(in the rows, 128 means zero)
Which row each row swaps with, under one turn or mirror:
The rows were stretched afterwards, more along some directions than others.
bimog: [142 125  79  90 138 105 130 144 128 141 100 136 145 119 133 125 104]
makiv: [128 127 103 112 112 108 113  86 121 140 117 157 142 123 160 136 141]
Tupa: [120 129 127 102 137 119 112 127 122 126 126 139 146 135 160 140 123]
Nen: [118 111  94  99 110 118 110 105 111 135 116 163 129 129 151 155 163]
tapu: [150 134 114 114 125 111 115 120  99 153 121 137 141 140 160 129 136]
kig: [136 129 100 108 111 130 134 124 108 120 136 165 129 117 111 144 153]
lasi: [101 102 108  96 143 128 129 126 121 142 116 159 132 140 152 138 118]
mol: [143 131 101 106 133 119 128 142 146 131 116 161 152 130 146 124 114]
tor: [115 111 114 100 116 124 118 106 138 135 111 156 158 100 142 130 127]
kidon: [136 118  90  93 103 132 120 112 117 111 114 175 149 124 130 133 165]
Zigad: [134 130 129 138 144 131 141 121 125 142 122 123 124 113 114 101 105]
zep: [142 139 101 121 123 125 116 128 119 157 143 159 144 112 147 129 135]
vuso: [128 106  79  84 122 124 105 125 122 125  98 160 154 125 147 148 151]
Lero: [134 118  97 128 114 139 105  96 107 143 140 174 162  97 145 153 161]
Mose: [139 126 102 126 128 140 142 142 132 107 123 166 124 121 116 140 136]
pego: [140 122 110 114 149 121 130 112 122 132 117 140 133 126 151 124 120]
sed: [126 112  99 104 141  96 129 105 138 149 100 130 136 143 146 113 102]
gelo: [157 122  80 116 141 120 123 114 133 137 125 137 163 108 131 124 116]
Modet: [132 135  79 116 109 127 132 114 127 130 125 164 131 111 128 128 141]
Mido: [156 137  90 106 131 103 135 120 141 146  87 124 141 142 141 108 118]
puson: [111 116 120 128 125 131 134 130 132 141 133 135 121 129 126 133 125]
kosi: [123 101  82 105 117 141 125 142 127 111 116 175 131 108 126 152 143]
zoku: [120 102 106  98 101 140 122 112 136 118 127 177 136  95 134 152 150]
mopov: [107 117 103  99 150 126 115  93 116 152 134 166 173 108 169 126 117]
rodu: [130 120 124 118 119 140 110 123 112 123 141 154 153  94 131 155 144]
tifuv: [157 143  88 106 134 116 128 127 113 148 103 158 152 143 157 131 130]
gilo: [123 105 126  94 134 101 113 105 119 166  94 139 133 153 182 133 124]
Gasan: [130 128 101  95 125 121 126 148 126 135 118 148 144 124 149 125 111]
Zakog: [155 142  94 117 101 133 127 119 105 135 135 179 144  91 120 132 146]
sutan: [124 129 111 117 119 116 107  99 124 147 140 161 162  80 145 129 128]
dum: [125 119 124 101 131 118 118 111 121 146  97 165 148 130 157 146 127]
vazum: [115 107 123 118 149 123 123 117 141 120 116 131 130 119 148 126 110]
sotur: [129  91 100  90 128 110 122 121 141 134  92 138 135 135 157 126 120]
dabi: [113 112  93 103 131 122 121 112 116 138 121 159 134 130 141 154 136]
Vigi: [155 118  51 101 139 112 110 126 142 128 116 140 181 124 162 117 121]
neka: [129 134 105 127 136 109 127 123 124 143 137 153 140 101 131 106 117]
Sur: [130 135 114 125 122 105 112  98 128 154 126 143 148  99 135 124 138]
kepa: [116 123 112 107 129 109 116 116 119 143 127 161 138 125 176 140 116]
Sut: [152 118  78 110 143 123 114 113 123 143 114 150 153 119 166 129 132]
pov: [153 129  93 107 108 102 116 120 133 150 111 140 159 122 143 138 135]
mabe: [117 126 105 106 126  98 122 109 141 135 113 154 147 114 137 117 114]
Kul: [119 117 100 128 125 138 111 121 112 128 136 177 135  97 147 158 145]
dif: [131 115 109  91 138 123 123 134 119 137 123 143 151 129 163 131 121]
Fimo: [133 113 117 119 118 122 111 129 148 139 122 152 147 125 136 140 134]
Nilod: [111 106 102 104 121 138 109 106 117 125 134 166 157  88 131 150 138]
zadol: [125  99  76  90 128 124 105 108 130 130 126 162 159 112 183 129 141]
vomi: [137 136 115 101 120 117 117 136 119 152 125 158 154 122 149 139 131]
Pofa: [121 115 109  98 131 125 114 112 101 159 141 156 160 110 159 136 124]

Sur swaps with zep
vuso swaps with zadol
vomi swaps with sutan
neka swaps with Fimo

